(in the rows, 128 means zero)
The rows of Z fall into several groups, which share some directions, and each row is roughly a mix of its group's hidden directions.
Z, 159 rows:
[[140 144 166 102 121 117 163 138 150 167 155 148 165 137]
 [128 132 124 115 141 111 193 112 149  91 141 135  93 139]
 [161  95 110 131 102 155 130 134  99 135 164 101 107  92]
 [ 74 120 132 111 138 115 127 133 160 138  83 170 127 133]
 [105 162 148 116 135  88 176 126 117 127 107 138 125 169]
 [147 138 120 126  97 119 155  87 109 136 148 137  78 163]
 [131 144 110 130 104 154 139 126 121 124 147  80 185 103]
 [113 172 116 115 165 117 127 163 141 150 148 174 138 123]
 [145 145 118 131 132 139 109  87  83 128 175 128  92 138]
 [181  98 109 161 128 130 103 130 108 135 147 146  99 100]
 [ 84 132  86 109 128 118 112 126 102 175 116 137 157 142]
 [100 109 176 120 142 127 112 120  97 141 164 160 113 157]
 [116 114 174 108 128  77 147 115 128 108 149 165 117 145]
 [ 92 117 133 128 188 150 110 114 140  89 108 126 106 131]
 [141 138 118 149 165 115  73 137  96 125 150 157 156 129]
 [134  99 140 143  73 123 131 127 119 176 154 116 110 155]
 [112 155 117 113 129 121 128 105 104 178 144 108 181 140]
 [122 122 151 135  86 109 158 134 173 107  82 117 117 135]
 [108 127 174 124 138  75 136 127 171 118 119 109 104 138]
 [110 104 131  86 128 152  96 129  71 119 124 115 154 127]
 [101  98 121 106 100 134  96 144 145 169 162 108 102 124]
 [ 99 154  66 136 132 119 137 129 135 103  86 133 109 129]
 [150 150 112 157 141 114 167 146 178 120  99 151 120 114]
 [133 148  97 129 154 138 104  67  90 111 125 113 121 122]
 [139 105 126 140 101 165  99 155 115 152 148  93 166 111]
 [124  94 165 120 123 119  90  96 119 175 139 147 114 146]
 [ 88 112  94  96 112 123  94 120  99 152 113 148 106 150]
 [129 129 145 112 140 131 166 158 150  62 104 127 135 119]
 [154 144 129 127 113 121 134  85  86 148 150  89 110 159]
 [128 137  81 127 119 179  92 139 130 118 139 113 147  91]
 [151  86 160 145 140 118 133 187 115 148 143 138 117 141]
 [ 84 126 138 115 146 100 105 120 113 174 130 158 121 164]
 [137 100 114 132 119 162  86 176 115 112 149 128 114  95]
 [ 87 136 136  97 145 121  98 100 102 147 126 170 116 156]
 [129 121  89 123 129 174 113 108 139  89 110 111 147  88]
 [135 134 105 119 100 154 106 112  82 151 175 102 140 124]
 [114 120 120 137 129 133  66 128 165 174 145 131 112 142]
 [143 132 130 122 145  90 108  78  86 135 161 144 112 143]
 [126 165 149  89 127 125 105  79 149 127 107  95 147 122]
 [153 118 143 161 122 125  92 108  97 162 173 109 123 141]
 [141 141 176 108 105 127 152 100 137 153 162 110 165 139]
 [145 141  93 121 129 152  83 122  93 171 127 155 112 120]
 [134 159 119 121 125 155 168 112 116  83 114  87 154 120]
 [142 130 141 157 157 108 119  65 127 129 112 138  90 144]
 [135 114 132 121 101  86 180 127 105 161 121 126 103 157]
 [148 128 122 125 104 163  96 125  96 104 171  97 106 111]
 [ 70 141 115 160 137 128  87  85 134 129 138 134 126 125]
 [138 133 135 105 105 130 125  90  79 150 166 106 117 159]
 [132 106 170 163 137  90 141 108 130 115 100 133  87 144]
 [124 118 160 104 162 142  74  97 149 149 121 128 151 116]
 [136 160 109 105 114 160 121 128 131 109 141  93 173  89]
 [159 153  92 125 112 171 146 111  82 113 115 113 131 116]
 [ 78 130 110 104 108 119 145 140 169  86 108 124 137 144]
 [138 129 149 170 160 160 123 122 121 108 132 179 112 100]
 [110 100 173 105 130 118  86 125 151 106 138  88 141 120]
 [118 113 160 152 132 106 125 145 190  89 114 118 131 116]
 [161 130  99 149 121 101 184 100 124 138 126 129  93 128]
 [138 158  95 154 109 175 128 159  90 135 134 133 153 123]
 [156 119 106 155  95 179 114 153 122 112 127 114 131  91]
 [133 111 135 127 142 116 100  86 136 189 115 163 140 126]
 [142 126 156 115 133 161 128 109 129  82 100  99 164  98]
 [148 147 106 125 108 146 112 149 110 159 148  77 163 109]
 [138 135 129 167 148  75 123  99 171 130 116 124 100 137]
 [133 102 107 124 111 138  88 139  95 173 170 135 111 132]
 [119 124 126 142 183 118 147  97 115 132 150 151  80 147]
 [144 156 134 130 148 115 187  99 126  88  99 121 135 132]
 [166 124 125 152 121 130 142  88  78 135 150 115  92 140]
 [107 165 132 130 137 114 135 143 111 165 105 178 135 166]
 [127  99 143 133  98 161 152 145 113 181 127 162 136 148]
 [149 134 122 147 107 146  84  94 124 170 156 102 135 106]
 [128 140 151 108 120 176 122 114 115  61 137 135 128 119]
 [157 103 139 124 135 157  73 117  88 120 134 132 158 113]
 [ 77 108  89 126 146 126 107 138 113 129  84 128 160 124]
 [107 125 118 131 102 151 106 168 140 110 124  79 159  99]
 [126 103 150 134 121 108 144 149 164  97  80 132  89 142]
 [ 89 157 122 112 145 100 176 123 152  95 118 123 147 147]
 [161 140 134 129 138 109 149  69 116 113 114 104 104 162]
 [127 154 154 119 141 127  80 168 131 107 101  93 151 136]
 [133 157 154 107 151  90 161 142 122  96 116 169 112 138]
 [ 87 178 106 118 166 107 126 136 149 122 116 154 151 133]
 [139 164  97 106 118 122 124  98  92 165 155 123 113 160]
 [160 161 102 139 145 136 169 124 134  85 139 156 104 114]
 [120 127 132  89 152  65 112 126 133 100 117 145 155 118]
 [124 113 145 135 156  85 139 105  97 155 148 155  95 155]
 [112 100 102 126 109  96 121 147 147 144 124 177  87 146]
 [133 119 136 101  86 119 182 162 138 152 129 129 152 149]
 [110 151 100  98 106 136 145  92 127 106 115  91 122 170]
 [143 125 148 116 133 106 153  88  88  97 146 123  89 154]
 [161 114  89 151 105 147 110 156 126 171 131 113 142  97]
 [128 126 170 149 154 157 125 163 120 117 154 176 137 108]
 [102 118 171 129 128 105 106  98 170 151  92 119 143 136]
 [160 165 121 163 112 146 112 151 152 161 168 117 140 124]
 [162 154 150 110 106 121 172 122 144 137 123  84 160 134]
 [ 85 116 131  87 117 130 102 166 121 164 153 128 128 102]
 [132 127 111 152 107 138  79 122 121 187 129  97 139 138]
 [154 110 111 152  97 164  95 149 107 163 153 123 110 114]
 [134 118 159 113 106 104 165  89 124 145 130 142 104 175]
 [119 109 121 129 106 141  87 152 109 184 165 133 115 140]
 [162 162 126 116 116 128 188 149 132  91 138 111 119 135]
 [125 132 140 148 134 104  89  97 106 177 149 142 109 159]
 [126 109 111 153 147 108 180 124 159 121  89 122  94 124]
 [144 153 132 126 152 143 150 152 147  64 110 139 133  99]
 [150 131 162 151 143 113 135  83 139 158 130 114 114 178]
 [173 139  98 130 118  94 151 139 136 109 102 129 155  86]
 [157 101 129 111 146 152  95 112 109 137 153 112 130  73]
 [105 159 130 138 151 131 128 142 168  94  90 150 166 118]
 [175 164 119 126 107 141 106 108  80 125 149 103 129 134]
 [126 138 137  93 102 163  88 139 106 116 159 111 167 127]
 [122 112 138 135 133 133 108 118 164  77 108  71 127 126]
 [110 162 106 120 142 109 174  93 144 132 140 102 119 166]
 [130 142 116 125 108 178  86 142  84 138 139 111 158 127]
 [161 122 125 142 138 161  99 130  81 105 143 125 170 106]
 [104 134 167 110 131 134  90 111  95 140 164 146 118 165]
 [130 178  91 135 103 137 155 153 100 148 110 137  97 124]
 [111 153 126 109 151 136 154 152 146  84 114 121 177 106]
 [127 135 103 130 180 117 122 137 174  96 137 136 148  93]
 [106 159 139  85 123 168 150 122 117  87 128 143 108 151]
 [156 152  90 132 148 119  92 109 109 152 150 117  87 108]
 [138 111  93 151 119 113 131 100 109 185 124 100 106 145]
 [166 146 110 151 134 177 105 140 108 114 133  89 139 106]
 [160 154  98 155 138  83 119 122 142 164 131 158 140 106]
 [149 141 131 156 153 134 164 134 145  84 103 159 110  97]
 [ 90 148 123  87 122 108 137 134 153 144  84 119 166 138]
 [148 104 167 121 118 152  88 150 112 125 159  87 137 111]
 [137 121 107 119 118 114 107  81  82 165 155 116 119 149]
 [187 107 131 139 139 148 133  85 110 142 143 107 107 103]
 [134 135 154 104  92 137 153 120 104 113 157  75 147 147]
 [129 109  86 139 109 142  88 156 102 155 170 143 122 129]
 [128  81 149 112 100 137  94 145 102 167 158 123 115 125]
 [121 150 158  84 108  82 137 116 144  90 136 134 128 153]
 [101 169 139 118 124 120 175 131 140 108  80 137 140 151]
 [171 126 143 124 120 120 149  88 103 178 154 131 134 148]
 [126 175 122 115 146 133 175 104 111 124  87 148 144 144]
 [116 149 166 126 150 127 152 124  95 158 133 141 171 166]
 [136 111 113 149  99 153 104 147 165 132 146  91 101  94]
 [164 107 121 141  88 144 109 110 100 132 138  83  94 131]
 [124  86 175 125 127  74 141 135 145 130 136 132  97 134]
 [140 103  97 143 110 134 100 137 132 171 150  95 166 106]
 [134 166 109 143 147  99 176 128 164 134 102 159 122 137]
 [103 124 138 111 138  79 142 124 115 152 177 109 112 161]
 [151 129 176 130 157 127 122  80 151 116 112 110 158 110]
 [146 150 120 131 107 154 128 112  98 141 186  95 154 117]
 [137 128 147 136 158 116  86 126  77 159 164 139 130 142]
 [ 93 126 179  82 135 105 144 132 117 156 143 104 132 127]
 [166 171 134 102 129 127 160 111 133 136 126  92 170 121]
 [ 82 136 105 107 116 137 116 178 141 155 129 157 129 101]
 [157 122 106 153 128 101 170 100 132 138 148 122  81 152]
 [140 159 127 103 124  99 172  95 116 162 121 123 137 167]
 [153 131 103 146 120 172  85 145  92 151 134 148 139 107]
 [154 121 150 132 127 107 152 100  95 160 153 137 100 172]
 [165 158 145 106 139 149 151 102 124  78 155 121 133 110]
 [120 130 168 129 168 130 148 130 108  97 139 179 101 132]
 [133  86 161 160 135 129 143  92 115 110 156 119  89 140]
 [ 96 112 127 105 138 137  95 132 143  99  89 151 163  95]
 [168 155 107 128 140 168 150 151 105  89 124 115 135  99]
 [124  96 152 152 117 118  83 156 165 133 158 102 115 112]
 [114 115 195 131 143 118 116 155 112 133 162 145 123 154]
 [115 123 154 105 137 145 100 155  90 147 175 148 156 133]
 [157 151  73 129  86 148 137 110 113 136 133  95 127 114]]
Here is one row of each group, with its name. Which group are the others in?
[ 95  94 101 134 103 147  82 126 100 136 149 147 100 128]  <24>
[130 101 125 148  98 153  67 166 136 131 144 121 126 111]  <63>
[158 104 127 151 103 117 170 139 100 168 147 157 130 110]  <106>

[108 133 176 116 142 103 123 122 158 177 131 149 158 142]  <24>
[120  93 122 116 109 109  78 141 122 164 145 150  92 140]  <63>
[150 106 140 120 119 142 121 159  96 160 186 153 121 131]  <24>
[142 110 146 157 129 147 102 181 130 144 168 118 144 101]  <24>
[110 148 162 125 158 114  80 115 117 137 153 124 109 172]  <106>
[151 124 121 120  88 118 162 146 121 112  75  88 132 124]  <106>
[130 155 151 114 120 110 179  89 133 114 116  95 149 156]  <24>
[119  91 120 124 108 148  70 152 101 158 140 109 134 115]  <24>
[172 149  95 145 135 152 167 125 127 109 151 143 146  94]  <24>
[139 176 130 101 126  80 130 128 104 153 133 160 124 155]  <106>
[119 153 102  96 147 134 151 137 139  81  90 125 158 108]  <24>
